In the rows, zero is written as 128.
Turns, then the turns between two rows, first turn first; the first pair answered
D (before -> after):
[132 122 123 109 111 181 113 150  93 109 130  83 157 146  87 142 125 176
 118 103 160 160 105 145 177 124 145 131 170 192 150 150 147 120 127  95
  91 168 146 148 158  98 132 134 116 104  77] -> [101 124  96  65 127 174 109 108 114 124 150 121 172 160 102 107 154 165
  89 114 139 132 140 143 204 121 113 130 127 181 150 134 131 156 118  89
 112 124 152 165 167 102 140 132 104  82 111]
[117 124 121 157 118 143 139 175  97  95 121  81 111 130 114 144 104  97
 169 134 171 106 152 146  73 104  96 131 172 112 114 138  96 108 122 139
 129 167 103 101  90 119 101 172 155 166 102] -> [ 94 138  97 106 133 135 122 153  95 114 153 100 153 143 135 115 127  87
 118 149 142  60 192 157  86  84  62 134 119 124 119 130  97 146 114 119
 148 113 112 100 113 116 119 167 157 162 131]
[119  72 139  99 117  91 165 117 174 178 125 136 171  99 102 118 133 170
 112  84 117 131 181 136 148 160 137 147 107 135 120 140 121 142 141  90
 151 144 107 102 148 156 148  51  97 128 138] -> [132  64 156 123 112  95 173 125 178 171 108 124 152  95  95 130 127 172
 136  77 130 156 165 129 139 175 151 146 121 136 117 141 113 119 150  96
 148 176 106 101 134 160 140  53 103 130 122]
H (before -> after):
[135 127 126 128 140 112 108 152 135  95 154 133 154  99 153 127  97 105
 148 103 101 149  94 116  94 110 132 135 208 130  95 162 166 114 131  59
 118 156 110 156 102 115 122 131 146 144 103] -> [139 121 123 131 138 115 118 154 154  92 147 148 132  98 158 123  97 108
 153  98 103 156  92 107 100 116 132 132 204 122  94 164 159 111 129  70
 126 170 107 161  96 116 110 128 142 140 102]
[132 115 170  75 138 141 132 189  62 134 170 103 221 161  90  98 148 210
 100 127 121 139 124 100 125 159 140 151 116 119 142 129 157 155 168  77
 135 144 188 134 141 149 121 137 144  92 136] -> [142 113 178  91 135 148 135 199  63 126 160  97 207 154  79 107 140 213
 117 121 133 153 115  95 112 169 152 157 133 115 145 135 153 137 168  81
 125 158 186 136 138 149 116 141 147  96 121]
[109 139 115 114 128 123 116 129 166 147 123 170 107 118 144 118 140 107
  96 129 129 132 159 104 157 139 109 106 102 103 116 128 101 130 110 149
 164 129  96 137 130 158 128 112 115 136 144] -> [104 146 116 103 136 121 104 123 144 157 134 164 139 122 146 113 151 102
  80 138 123 112 165 123 149 123 102 111  98 122 118 126 119 138 113 134
 156 107 104 128 138 152 139 118 117 136 139]
[134 128  96 122 116 143 130 104 156 128 120 173  99  94 160  95 148  99
 156 134 119 117 122 122 174 136 107 131 105  91 102 107 127 135 110 160
 120 106 116 130 143 115 119 114 120  90 138] -> [128 137  95 116 125 140 123 101 138 135 130 168 124  96 164  93 152  96
 143 148 107 105 130 126 168 121  98 135  99 107 109 100 130 148 115 153
 123  86 119 121 153 107 128 120 125  95 138]
P (before -> after):
[142 104 143 103 103  87 135 171  88 196 104 106 136 196 130 133 132 106
  98  99 128 136 203 114 131 133 173  96  82 129 145 114 126 125  96  90
 130 154 127 127 128 147 112 151 175 156 178] -> [115 127 148 149 103 125 136 120 128 164  88 163  85 127 181 168 135  61
 160 115 121 123 147 100 173 105 156  85 127 116 135 107 170  73  84 156
 129 145  91 127 119 152 134 165 173 152 175]
[ 86 155 107 125 137 144 107 120  99 109 154  93 177 106 136 139 125 164
 153 145 138 120  72 153 100  93 131 157 197 143 145 129 131 122 127 127
 115 115 141 106 113 135 159 148 126 120 134] -> [106 153 111 111 131 113  96 163  88 132 149  76 189 129 121 138 117 176
 126 143 136 130  98 151  77 106 135 144 177 150 139 132 119 133 124 108
 121 129 146  99 124 138 148 127 133 136 135]
[148 135 125 105 128 126 112 130 133 143 129 124 134 120 155 128 128  94
 110 115 111 116 148 134 145 112 104 109 106 130 125 121 132 135 113 122
 127 108 116 129 135 123 132 110 118 128 154] -> [143 137 127 103 134 130 117 113 136 137 131 131 132 119 156 125 129  93
 122 114 112 120 140 128 155 107 106 117 114 130 126 121 134 134 115 130
 122 112 116 124 133 123 136 117 115 124 153]
[103 121 113  90 138 124 114 115 137 144 138 131 147 130 123 115 142 129
  94 143 114  96 156 133 141 132 102 131  93 137 122 130 116 156 115 111
 157 112 129 126 152 130 132 120 119 115 164] -> [108 126 119 112 120 117 108 140 141 144 117 142 131 120 139 130 132 116
 100 148 111  96 150 130 135 121  89 113 111 136 111 136 131 139 105 130
 164 124 118 120 151 142 131 120 124 140 169]
Pairs:
Each pair is two turns apart.
[134 150  94 140 133 171  93  86 148 122 151 180 138 158 112  92 157  96
 116 172 125 139 114 142 107 110  79 110 132 142 157 121  91 138  74 122
  98 113  92 160 108 118 139 135 131 119 147] -> [153 159 113 155 126 161  86 123 105 137 144 147 155 156 109 109 146 103
 114 176 125 142 102 156  88  99  90 112 159 168 155 124 116 123  73 109
  87 120  92 144 112 118 148 137 140 150 129] => D then D
[103 116  73  96 129 148 141  83 190 117 139 162 108 142 134 116 155 131
 134 105 130 112 148  98 163 146  93 124  76  75 151  97  77 161 139 126
 149 110 136 198 115 139 133 126  89  70 171] -> [176 110 117 162  79 108 139 220 148 132  80  78  89 154 102 164 116 145
 144  91 155 162 139 101 101 170 138  96 130 102 123 131  92 114 137 122
 132 192 126 165 111 149 113 102 116 136 127] => P then D
[148  94 135  99 128 145 172 123 124  85 154 124  98 173  75 132 133 179
 172  80 134 199  94 114  90 167 164 142 146  87 145 106  80 145 148 109
 126 159 164 156  86 135 119 141 137  98  95] -> [152 100 139 152 106 148 161 138 149  85 117 160  58 124 116 169 122 140
 204  98 132 194  74 114 107 145 151 115 183  76 120 113 119 101 132 163
 136 174 129 142  93 149 123 139 147 126  97] => P then P
[ 99 135 125 103 122 138 177  45 147 127 129 169  94 125 158 126 156 102
 154 130 119 146 144 134 173 152 105 157 110 108 185  85  93 129 116 144
 144 115 110 168 116 109 124 138  84 102 117] -> [146 133 164 136 113 132 177 113  66 134 130  90 128 135 115 161 134 134
 167 117 146 179 118 162 131 158 152 173 161 158 189 108 112 109 136 104
  99 140 124 138 110  96 126 149 103 133  72] => D then P
[ 87 125 112 127 137 158 145 115 153  85 125 173  88  93 155 130 140 119
 175 109 129 122 104 116 136 122 138 138 133  97 139 111 145 121 149 160
 124 131 112 172  99 113 113 149 134 108 134] -> [ 83 154 112  86 146 137 115 123 107 115 149 166 143 101 166 120 153 114
 118 137 109  79 132 143 136  96 116 140 111 131 146 102 172 155 142 124
 124  82 125 153 127 116 133 151 142 120 149] => D then D
[114 134 100 137 150 109 162 156 145  81 126 161 114 170  51 130 154 137
 138 104 102 120 130 128 113 182 155 140  83 123 108 140  91 144 167  94
  76 171 153 134 125 113  96 127 152 126 119] -> [128 155 109 149 128  78 125 207 104 118 109 150 135 164  84 141 145 110
 107 138  90  84 141 155  96 148 131 114 100 147  87 143 138 136 150  98
  85 156 129 104 155 124 114 112 170 180 124] => P then D
[ 99 123  77 147 138 136 135  82 151 149 145 188 144  93 100  66 148 143
 143 159 169 138 156  94 152 142 112 179 122 122 139 161 165 104  88 188
 141 120 111 193 133  91 147 125  97  90 187] -> [139 126  80 156 108  88 112 161 149 180 116 171 136 109  91  78 134 135
 114 164 172 142 178  94 129 149 109 140 116 130 121 166 163 106  68 193
 166 153 101 179 146 106 137 100 117 133 184] => P then P
[144 118 108 101 177 174 167 104 155  97 150 156 158 160 146  92 142 130
  83 111 125 142 163 118  91 128 142 175 107 159  99 104 114 143 132 127
 124 144 165 127 130 106 154 164 125  57 100] -> [183 112 127 139 149 153 162 180 148 109 111 128 133 157 133 123 113 134
  99 112 140 169 150 115  64 144 158 153 145 166  79 120 124 116 132 140
 120 196 153 110 131 121 138 148 143  99  80] => D then P
[146 134 124 148 138 144 127 136 100 107 155  87 146 113 113 132 140 142
 183 132 138 130  89 148 113 125 149 151 173 165 164 102 137  96 150  95
  93 141 130 124 115 108 133 127 111 112 136] -> [127 137  91  90 153 116 114 119 130 133 164 121 166 141 126  96 157 141
 122 140 113  96 147 138 128 131 112 139  99 147 158  95 106 143 143  86
 134 103 137 141 139 117 132 110 106 103 182] => P then D
[115 131 122 114 162 140 133  92 135 112 162 134 120 122 105 117 151 141
 161 160 146  85 129 139 162 145 148 167 110 124 143 117 122 144 106 121
 116 110 128 136 133 137  93 128 106 101 141] -> [139 138 135 142 133 114 115 152 149 130 118 140  88 108 125 142 131 111
 153 176 144  85 141 139 148 131 136 129 121 119 111 132 141 117  84 154
 141 139 102 119 146 155  87 106 125 151 139] => P then P
[104 142 119 112 159 128 127  79  83 129 173 152 174 128 113 100 142 137
  81 139 113 122 126 128 108 128 108 148 103 153 159 125 111 153 121 102
 109  83 153 118 142 124 123  97 122 108 125] -> [114 157 124 165 140 120 115  87 110 122 126 189 122  77 157 131 138  93
 112 156 105 113 108 118 130 101  92 114 148 144 129 125 156 104  97 165
 117 101 114 109 144 143 129  89 132 144 123] => P then P
[134  98 119 124 144 114 114 126 153 121 106 149 146 148 149 101 139 102
 110 161 106  88 135 154 162 106  96  99 126 132 127 138 122 147 101 141
 168 108 114 140 174 139 123 137 126 153 122] -> [122  77 121 132 157 152 148  81 162  83 127 137 137 149 119  90 128 128
 156 127 123 113 109 144 165 127 130 132 135 115 146 137  94 136 123 135
 143 127 130 158 146 124 112 155 113 106 107] => D then P
[162 164 127 106  92 116 101 143  80 188 161 138 181 171 142 135 138 117
 116 106 117 116 154 154 115 119 119 120  97 133 136 102 150 166  78  87
 129  74 121 105 168 138 154  88 137 165 142] -> [139 154 119 137  87 153 129  89 162 144 135 209  99 131 176 147 147  81
 176  99 117 118 118 122 162 117 109 109 120  86 128  89 146 126  69 159
 147  92  89 124 149 146 142  94 121 140 153] => P then D
[141 115 165 161 101 164 166 104 143 103 141 114 115  96 119 143 134 132
 185 127 146 119 101 138 130  99 137 136 186 113 141 163 126  98 129 157
  84 157 133 172  98 134 133 140 129 114  86] -> [109 127 132 104 125 156 154  50 171 116 162 157 133 107 133 105 160 118
 133 135 125  79 136 133 150  89 101 137 126 102 145 150 110 139 125 149
 114 110 143 186 110 142 138 130 121  87 120] => D then D
[149 146 136 146 144 142 152 136  75  85 138 111 129 108  89 167 113 105
 194 126 120 138  73 146 103 110 126 156 150 145 142 126 143 113 158 112
  59 124 126 141 146  96 141 165 155 110  82] -> [129 161 125 115 159 145 138 115  66  97 166 126 164 119 100 146 128 106
 164 142 107 109  90 149 108  97 110 159 122 149 152 121 146 137 157  94
  66  83 135 145 162  95 158 169 154  97 101] => D then H
[100 145 105 133 123 131 140  95 142 127 107 180 100  77 126 133 122  94
 145 134  94 130 134 123 150 127 114  94 122  90 124 121 130 113 139 165
 152 111 138 137 125 127 113 119 137 134 142] -> [122 145 129 160 114 130 137 120 121 121  96 149  98  73 124 151 111  93
 164 131 104 147 107 133 135 126 132  98 156 105 120 131 149  90 140 163
 136 134 133 126 121 122 112 126 142 152 121] => H then D
[145 120 136  83 119 102 110 154 127 171 129 133 144 165 110 126 132 150
 112 158 113 149 144 144 111 143 102 127 108 105 133 134 105 176 134 105
 120 136 140 149 146 131 130  89 144 115 137] -> [112 134 133  99 137 156 125  76 147 131 147 172 117 126 142 133 140 127
 167 165 109 148 100 142 151 124  96 146 144  94 140 117 122 149 136 149
 102 122 130 163 135 120 143 121 132  83 138] => P then P
[ 91 116 109  95 150 178 180  79 111  82 156 112 133 149  79  88 115 172
 143  95 135 142 124 129 129 172 170 155 138 127 144 119  85 121 149  61
  93 115 170 126 108 118 106 148  87  83 118] -> [127 127  97  78 114  95 133 181 133 148 105 120 133 178  98  92 107 146
  55 112 113 111 193 129 105 167 130  91  87 128 104 129  85 145 116  65
 150 130 151 111 147 147  96 100 110 150 147] => P then D
[125 106 130  86 125  96 109 113 161 136 115 171  84 151 120 134 149 121
 103 159 116 134 161 131 140 118  96  89 157 110 135 137 100 120  98 123
 183 147 124 147 134 102 151 143 159 104 195] -> [140 101 142 117 115 100 113 142 165 132  97 153  71 152 112 150 135 116
 123 150 122 148 145 131 131 121 113  81 179 116 124 146 108 100  98 128
 174 175 114 142 128 104 141 146 162 117 175] => D then H
[149 134 171 157 132 194 169 130 117 100 120  99 104 111 111 173  90 155
 187 110 136 167  96 132  82 141 178 127 164 156 106 101  93  46 162 129
 103 162 112  92  86 113 168 133 126 142  85] -> [168 132 169 146 125 165 164 171 108 122 114  83 119 137  94 170  84 164
 161 106 134 168 119 131  66 162 179 120 145 163 100 104  79  62 159 106
 104 173 121  92  91 115 165 124 125 147  85] => P then P
[165 129 122 133 104 107 110 128 147 142  96 143 122 127 156 110 133  98
  93 122 116 116 123 120 134 140  94 103  86 167 132 160 122 115 111 141
 138 113 105 110 131 106 144 130 142 163 143] -> [162 123 135 161 110 141 130 100 144 114 102 145 107 106 146 122 130 105
 144 117 132 131  82 119 140 132 113 122 126 172 139 156 132  90 117 157
 110 119 106 111 108 101 147 151 131 145 126] => P then D
[124 124 152 148  89  93 116 210  96 121 124 152 119 135 127 137 113 100
 120 128 129 135 114 169 160 107 117 132 101 133 114 144 131  82 114 109
 126 120 101  76 141 141  91 131 150 152 158] -> [ 95 110 145 115 123 118 137 156  80 107 170 137 152 153  95 110 123 126
 120 117 129 133 109 171 166 120 133 168  76 136 149 134 110 111 138  72
 108  87 130  94 126 124 100 148 136 108 154] => P then P
[120 140 116 137 139 135 130  78 137 116 135 150 123  96 146 144 139 106
 147 124 119 117 116 122 143 107 120 122 158 137 127 137 158  99 136 168
 122 109 125 117 135 123 150 150 127 116 126] -> [130 117 118 123 147 136 152  81 137 109 153 120 125 136 101 127 133 147
 146  97 132 145 140 109 130 151 151 138 130 120 145 137 104 118 153 140
 115 132 148 136 119 116 122 146 116  89 116] => P then D
[181 131 117 108  82  92  92 118  98 193 111  86 156  95 151 141 160 108
 104 123 137  99 123 106  93  90  68  98 118 144  97 141 126 160 154 135
 158 136 110  96 167 113 176 129 175 175 112] -> [196 105 125 145  68 112 127 122 136 161  82  95  99  82 143 158 145 119
 163  94 156 142  93  82  95 113  93  97 145 121  89 145 116 131 156 171
 150 183  97 113 140 112 145 135 164 164  91] => D then D
[176 140 144 181  98 114 107 198  83 161  94 108 119  95 151 176 101 100
 118 147 134 106 111 138 111  70 121  91 193 155  88 169 191  91 127 146
 119 128  78  94 161 138 148 127 141 198 110] -> [136 145 100 113 122 105  94 140 122 178 120 163 142 118 172 125 131  87
  53 161 102  56 173 129 145  68  71  89 112 132  93 151 169 149 119 140
 160  64  95 115 176 141 155 111 131 169 159] => H then D
[126 136 136 130 115  94 115 202 141 148 105 137 124 164 128 144 126 160
 122 116 150 119 161 122  99 142 143 104 113 116 138 147  77 138 127 141
 161 175 127 123 129 150  89  86 120 126 114] -> [ 84 131 138 115 156 155 144  98 138 107 151 156 133 150 119 122 148 165
 163 103 152 118 131 124 131 140 148 155 116 108 172 128  74 142 150 131
 130 131 142 149 108 126 110 119  95  69 116] => P then P
[146  82  95 101 126 123 148 125 207 108  82 140  80 142 114 135 107 143
 108 111 122 153 148  77 144 173 123 118 108  80 126 117  54 131 134 171
 141 177 136 163 103 126 104  90 111 109 134] -> [131  86  92  97 132 140 152 110 209  98  94 134  80 140 110 127 109 146
 116 105 123 150 141  78 142 173 127 130 112  79 135 112  56 126 145 173
 133 173 137 166  95 123 107  95 103  99 137] => P then P
[117 136 141 152  95 101  88 118  81 140 123 105 161  48 169 156 118  82
 158 152 157 101  77 154 137  91 105 138 208 180 125 123 191  88  97 137
 110 117 129  85 163 111 171 135 121 159 117] -> [ 94 118  96  49 120  77  99  78 117 166 164 123 201 116 133  90 147 117
  78 134 134  83 163 136 147 124  91 149  92 153 146 115 106 178 113  83
 145  81 170 127 167 100 147 118  98 106 154] => D then P
[125 118  90  90 147 147 152 163  99 149 152 149 121 115 136  90 126 147
  97 119 137 134 145 103 106 140 153 119 111 108 133 119 112 139 124 122
 137 116 149 136 120 141 135 109 137 119 128] -> [134 121 106 107 137 145 148 181  78 149 149 126 128 115 135 101 112 148
 105 119 147 137 135 115  96 136 169 119 130 121 135 122 119 132 125 113
 128 126 142 122 130 146 131 104 142 133 119] => D then D
[131 129 122 143 109 120 129 141 154 117 119 142 103 122 143 124 130 134
 130 122 138 126 134 128 133 134 119 112 118 103 110 119 125 126 113 145
 146 147 141 124 120 136 120 119 130 146 134] -> [127 124 115 121 126 119 140 130 142 115 138 129 126 143 120 114 133 150
 120 113 147 129 138 126 132 142 131 133  98 105 119 117 104 146 130 125
 139 136 153 134 116 125 121 126 126 126 128] => P then P
[124  92 119  96 116 111 177  63 200  96 130 154  92 124  87 116 123 185
 144 113 114 187 142  91 152 172 135 110  91  68 154  97  82 169 133 148
 151 150 104 150 138 130 132 115  99  82 162] -> [172  94 163 155  88 107 173 135 138  98 105  82 106 113  67 172  96 197
 182 112 141 217  89 112 103 168 173 115 164 112 150 116 126 124 141 139
 106 186  98 113 133 127 141 126 122 130 118] => H then D
[ 78 141 138 101  63 231 149  48 102 104 159  96 129 156  79 113 140 132
 169 139 140 131  55 138 155  97 160 142 126 141 143 125 108  88 104 141
 127  73 147 140 112  83 110  97  86 113 160] -> [103 124 121  77  50 179 142 106 124 136 134  82 131 203  55  93 131 150
 112 127 137 141 117 133 132 135 161 112  70 127 126 131  56 125 106 120
 160  97 155 150 116  89  78  55  95 130 168] => P then D
[ 77 120 111 107 136 161 149 145 166 135 154 152 112 163  90  83 100 140
 112 143 153 156 167  86  95 156 143  99 116 122 173 121  99 153 140 103
 137 136 114 184 109 142 103 114 114 141 147] -> [100 115 128 140 124 165 159 173 146 127 142 129 103 161  81 105  90 145
 136 136 163 170 145  85  81 156 166  98 151 134 175 131 114 128 144 106
 118 161 110 174 107 139  99 122 117 156 123] => H then D
[131 132 112 116 115 115 172 114 193 160  75 157 101 136 166 137  94  98
  80 105 120 131 195 107 125 114 116  93  88  89 119 141  50 152  86 141
 180 147 132 139 170 161 106  84 134 146 156] -> [122 155 120  95 125 117 142 113 120 187 108 124 174 136 175 129 103  98
  47 135 108  98 196 147 110  81 109 112  90 141 132 140  89 171  89  97
 157  97 149 109 195 156 144 100 143 156 153] => H then H
[110 121 119 128 144 114 132  92 149 120 161 115 148 123 114 115 175 148
  91 145 118 124 136 104 153 168 123 142 102 107 147 106 116 148 111 138
 171 126 120 123 135 137 101 108  99 152 142] -> [139 113 132 167 118 106 129 139 151 118 135 104 128 111 115 137 157 147
 114 147 133 147 125  98 139 173 138 126 123 110 128 122 132 121 110 153
 168 163 109 114 136 144  89 101 104 179 128] => P then D
[ 93 139 108 101 144 148 158  77 104 152 152 107 159 136  93 113 139 125
 128 139 168 124  82 165 136 105 156 145 151 155 153 147 139 140 182  62
 121  76 160 136 116 142 174 166 118  47 117] -> [111 125  76  80 113  96 151 120 184 177 100 145 111 167 104  92 135 111
  74 134 155 121 156 131 146 132 133  96  85 110 122 152  91 164 162  91
 188 116 150 161 131 160 130 116 121  64 151] => P then D
[121 133 145 114 175 136 161 120 137 141 107 162 125 149 125 130 130 128
 111 104 109  85 131 121 163 189 105 136 110 165 146 175  96 123 117 114
 122 137 131 151 121  83  75 163 149 121  74] -> [136 139 158 142 166 137 157 147 120 149  91 145 116 140 123 150 120 125
 122 108 116  96 117 122 153 182 106 126 135 183 139 185 114 100 111 124
 118 155 120 140 120  85  72 165 161 142  61] => D then P
[131 125 158 166 133 136 116 133 123 143 137 137 153 150  99  96 140  79
 156 134 157 113 118 153 119 117  87  99 115 175 151 129 148 134 144 114
 141 133 101 120 134 116 148 203 171 123 136] -> [125 113 151 143 137 129 114 135 138 150 134 142 150 172  89  85 149  93
 138 124 158 112 141 145 121 133  80  93  85 157 148 131 118 156 145 105
 155 132 111 137 133 117 138 192 163 107 148] => D then P
[126 113 111  93 157 137 142  73 123 109 140 145 103  88 136 152 114 135
 133 160 135 123  86 119 188  99 127 135 116 141 122 154 148 138 121 158
 131  82 125 117 107 124 141 135 142 106 122] -> [148  82 112  89 147 115 163 107 141 110 126 119  94 118 100 146  99 162
 125 129 147 160 109 102 163 144 152 130  99 123 126 163 102 159 137 135
 133 125 140 131  95 121 109 115 133  95 119] => P then D
[136 128 109 106 128 119 153 113 149 162 127 134 112 151  97 103 156 141
 124 116 104 166 176 141 132 156 130 133  92  97 164 116  69 131 118 105
 157 110 146 140 108 100 136  96 158  96 144] -> [132 136 115  91 134 117 138 110 111 174 141 116 151 147 101 106 157 139
 116 128 100 158 168 157 123 136 125 150  98 120 170 118  97 140 120  82
 139  86 152 123 114 103 153 107 163 107 144] => H then H
